In the data rows, zero lies at 4.5, halfway between 4 and 5.
Here is a table of points, one per row:
[3 4 6 2 5 6 5 7 4 3 4 5 3 4 6 3 4 6 4 2 5 4 4 2 3 4 3 2 2 4 3 4 4 3 1 1 5 5 4 6 6 5 3 7 6 4 4 3 0 6 4 5 5 2 4 8 2 5 5 6 5 3 2 6]
[4 2 8 4 4 4 2 4 4 2 5 4 4 4 5 7 3 5 3 2 6 6 3 5 4 1 5 3 4 4 4 5 6 4 3 4 5 4 5 4 5 0 4 5 4 4 8 6 6 4 2 7 0 5 3 7 4 5 5 4 7 7 7 5]
[2 5 6 3 2 3 2 3 5 5 4 7 6 6 0 2 9 5 4 4 6 4 6 4 6 5 4 4 3 2 4 3 2 5 3 2 4 6 4 5 2 3 1 7 6 5 5 4 7 6 4 5 4 3 5 7 4 7 7 4 2 2 2 5]
[3 4 5 5 4 4 6 7 6 7 3 6 1 5 6 5 0 5 4 9 4 5 4 4 2 3 5 6 4 1 6 9 5 3 5 6 5 5 1 3 3 8 2 2 5 6 6 7 4 4 2 6 3 2 5 4 6 6 7 5 3 3 4 4]
[6 3 5 5 7 4 4 4 5 7 3 7 4 5 5 4 4 6 6 8 2 6 3 5 2 7 5 4 6 6 4 6 5 4 4 6 7 4 5 1 2 2 3 1 6 6 3 2 3 4 6 3 5 4 6 4 7 5 7 5 8 5 3 5]
[5 5 1 3 5 6 6 5 4 3 5 5 5 2 6 5 6 5 6 4 5 6 4 7 6 4 4 3 5 3 5 3 6 2 4 3 5 5 8 7 4 5 4 3 8 4 2 4 5 5 4 5 3 5 3 4 3 4 1 1 4 4 3 3]
[2 5 5 5 6 4 6 4 4 4 5 6 4 3 4 5 5 1 5 6 7 6 4 6 6 2 4 7 4 6 1 4 5 6 5 5 6 5 7 8 5 6 6 4 2 7 4 6 4 5 5 4 4 5 2 6 9 4 3 5 7 4 8 5]
[4 4 1 2 5 7 0 7 4 5 4 5 7 4 7 2 3 2 5 5 5 4 6 4 7 4 5 1 5 6 4 4 5 5 5 3 6 3 4 5 4 5 3 5 6 4 3 4 5 5 6 4 7 5 5 3 3 5 5 5 4 4 9 5]
[6 7 5 7 3 4 6 8 5 5 5 3 5 3 4 2 4 4 4 5 6 4 4 5 4 5 9 5 5 2 7 4 4 3 5 8 4 9 3 3 8 4 5 6 6 2 3 2 4 5 2 5 5 7 6 0 6 6 5 4 2 6 4 5]
[7 6 5 4 2 5 8 1 6 4 2 3 6 6 6 4 6 3 5 4 3 3 6 5 5 5 8 4 4 4 5 3 5 2 6 8 4 6 3 2 7 3 5 1 5 4 4 4 4 5 4 6 5 5 6 3 3 6 3 7 1 4 3 6]
[8 3 6 7 5 4 5 1 7 4 6 4 6 5 0 4 2 5 6 6 3 4 5 8 4 3 4 1 5 5 5 3 4 6 6 5 5 3 6 9 5 6 8 6 2 4 5 8 4 3 4 3 4 6 7 5 8 6 3 5 4 3 6 5]
[5 5 4 4 3 5 6 5 3 8 6 4 5 5 4 4 4 6 5 2 3 4 6 4 6 5 3 5 5 4 1 4 2 4 2 1 3 2 4 4 5 5 2 6 6 6 5 5 4 6 1 5 6 3 2 4 3 4 4 4 6 9 6 2]
[5 4 7 9 5 5 5 3 2 4 6 6 4 3 4 7 3 4 1 2 6 6 4 4 6 2 3 4 2 8 7 3 4 6 6 4 6 6 5 5 0 7 5 5 2 4 5 2 4 4 6 6 4 1 5 4 6 5 2 4 5 5 5 2]
[6 5 1 5 4 4 5 3 8 3 5 5 5 6 4 4 5 5 0 5 3 3 5 4 6 6 3 4 3 3 5 5 5 4 4 5 8 5 3 3 8 5 3 4 7 2 5 4 5 6 5 5 6 7 3 4 5 2 6 3 3 6 3 4]
[5 6 3 5 3 3 2 6 2 3 3 3 6 8 5 9 6 4 2 5 6 4 8 7 1 6 4 5 9 4 5 3 4 3 6 5 4 5 3 6 7 5 4 4 7 5 6 3 4 6 4 4 7 7 6 4 4 5 4 4 3 5 3 6]
[2 6 3 3 5 2 3 3 3 6 7 3 6 3 4 5 5 5 3 4 0 6 4 3 2 5 7 5 5 3 3 5 3 3 2 3 3 3 4 6 5 6 4 7 3 5 3 3 4 4 9 4 6 4 3 4 2 5 4 5 4 4 7 7]
[5 3 3 5 6 2 3 8 5 4 3 6 2 6 5 4 4 6 7 8 3 5 4 5 4 6 4 8 7 9 4 6 3 6 4 8 3 5 3 4 5 2 3 3 5 1 5 8 1 5 5 5 3 2 4 3 4 6 4 3 3 4 3 4]
[5 6 3 2 7 4 6 5 2 5 7 4 4 3 5 4 4 5 7 2 5 4 5 5 6 4 3 5 5 4 3 4 7 7 6 6 5 2 4 9 3 5 5 6 6 5 1 5 9 6 8 5 6 5 5 2 5 3 6 8 4 5 3 2]
[4 5 5 6 5 5 4 3 3 4 6 6 7 3 3 6 2 4 6 5 6 0 3 3 5 4 5 7 2 5 3 5 6 5 5 4 3 5 5 5 3 3 9 3 3 7 3 4 4 5 4 6 4 5 4 6 3 3 4 3 5 3 6 4]
[3 6 5 6 6 9 5 1 4 9 6 5 1 5 7 4 8 2 7 6 5 4 5 5 6 8 1 3 4 5 8 4 9 4 2 6 4 6 3 6 5 6 8 6 2 6 4 4 6 4 7 5 3 5 5 3 7 3 4 6 5 5 4 3]
[3 4 6 9 5 3 6 5 7 2 6 3 6 6 5 2 5 6 3 5 4 4 3 7 4 4 5 7 5 8 5 2 4 8 7 6 5 5 6 1 3 6 7 4 3 4 6 7 5 4 4 6 4 9 7 7 0 6 3 7 6 4 5 5]
[5 2 3 1 5 5 7 6 3 8 4 7 4 4 7 5 4 7 5 6 4 5 2 7 3 8 6 6 4 8 5 7 4 6 4 6 6 4 5 5 3 4 2 5 0 6 7 3 4 2 4 4 6 4 6 4 7 3 5 4 2 4 3 6]
[2 5 4 2 5 3 8 6 5 5 3 5 5 4 4 5 4 0 5 3 3 5 5 0 6 3 2 2 7 5 5 3 4 4 4 1 0 5 4 3 6 3 2 5 4 4 5 4 6 5 4 1 4 4 5 7 3 4 6 3 6 3 4 6]
[4 4 7 2 5 5 3 5 5 0 5 3 2 3 0 4 4 6 5 5 3 5 5 1 3 6 5 3 4 5 3 5 3 3 5 3 3 7 7 1 7 7 4 6 5 5 7 5 8 7 3 4 6 1 3 6 4 5 5 5 4 4 4 6]
[7 4 3 2 5 7 4 4 4 6 4 0 4 2 6 5 6 3 5 5 5 5 2 3 7 5 4 5 5 1 6 3 2 6 6 4 6 3 5 6 3 5 5 5 6 3 8 2 4 5 6 4 6 4 3 3 1 1 4 6 5 5 5 4]
[4 4 7 5 3 4 4 5 2 1 2 2 5 6 4 4 4 6 4 3 7 5 5 3 7 2 4 5 4 4 5 9 3 4 5 3 4 3 7 4 4 5 6 3 3 3 2 4 4 1 4 3 2 6 5 6 4 5 4 4 5 4 6 3]
[5 5 7 7 4 2 4 4 9 3 2 6 6 6 5 6 5 5 5 0 4 4 7 7 4 4 5 7 2 4 5 1 5 6 7 5 5 2 4 2 4 6 8 4 3 4 4 8 2 3 4 3 4 5 5 4 7 3 3 1 8 2 4 5]
Along one direction, these points spread out more than along any other. Take the direction at right angles to it along which they spread out most. Go by this last direction. For each point below, how far along it does it lie, from 0 to 99? The average is 50, and the first point in the table lies past the average. One standard deviation of the points above along it is 16.
[2 5 5 5 6 4 6 4 4 4 5 6 4 3 4 5 5 1 5 6 7 6 4 6 6 2 4 7 4 6 1 4 5 6 5 5 6 5 7 8 5 6 6 4 2 7 4 6 4 5 5 4 4 5 2 6 9 4 3 5 7 4 8 5] ~ 72
[5 5 1 3 5 6 6 5 4 3 5 5 5 2 6 5 6 5 6 4 5 6 4 7 6 4 4 3 5 3 5 3 6 2 4 3 5 5 8 7 4 5 4 3 8 4 2 4 5 5 4 5 3 5 3 4 3 4 1 1 4 4 3 3] ~ 57
[2 6 3 3 5 2 3 3 3 6 7 3 6 3 4 5 5 5 3 4 0 6 4 3 2 5 7 5 5 3 3 5 3 3 2 3 3 3 4 6 5 6 4 7 3 5 3 3 4 4 9 4 6 4 3 4 2 5 4 5 4 4 7 7] ~ 58
[5 6 3 5 3 3 2 6 2 3 3 3 6 8 5 9 6 4 2 5 6 4 8 7 1 6 4 5 9 4 5 3 4 3 6 5 4 5 3 6 7 5 4 4 7 5 6 3 4 6 4 4 7 7 6 4 4 5 4 4 3 5 3 6] ~ 32
[5 3 3 5 6 2 3 8 5 4 3 6 2 6 5 4 4 6 7 8 3 5 4 5 4 6 4 8 7 9 4 6 3 6 4 8 3 5 3 4 5 2 3 3 5 1 5 8 1 5 5 5 3 2 4 3 4 6 4 3 3 4 3 4] ~ 21
[5 5 4 4 3 5 6 5 3 8 6 4 5 5 4 4 4 6 5 2 3 4 6 4 6 5 3 5 5 4 1 4 2 4 2 1 3 2 4 4 5 5 2 6 6 6 5 5 4 6 1 5 6 3 2 4 3 4 4 4 6 9 6 2] ~ 61
[4 4 7 2 5 5 3 5 5 0 5 3 2 3 0 4 4 6 5 5 3 5 5 1 3 6 5 3 4 5 3 5 3 3 5 3 3 7 7 1 7 7 4 6 5 5 7 5 8 7 3 4 6 1 3 6 4 5 5 5 4 4 4 6] ~ 54
[4 2 8 4 4 4 2 4 4 2 5 4 4 4 5 7 3 5 3 2 6 6 3 5 4 1 5 3 4 4 4 5 6 4 3 4 5 4 5 4 5 0 4 5 4 4 8 6 6 4 2 7 0 5 3 7 4 5 5 4 7 7 7 5] ~ 66
[5 6 3 2 7 4 6 5 2 5 7 4 4 3 5 4 4 5 7 2 5 4 5 5 6 4 3 5 5 4 3 4 7 7 6 6 5 2 4 9 3 5 5 6 6 5 1 5 9 6 8 5 6 5 5 2 5 3 6 8 4 5 3 2] ~ 62
[4 5 5 6 5 5 4 3 3 4 6 6 7 3 3 6 2 4 6 5 6 0 3 3 5 4 5 7 2 5 3 5 6 5 5 4 3 5 5 5 3 3 9 3 3 7 3 4 4 5 4 6 4 5 4 6 3 3 4 3 5 3 6 4] ~ 66
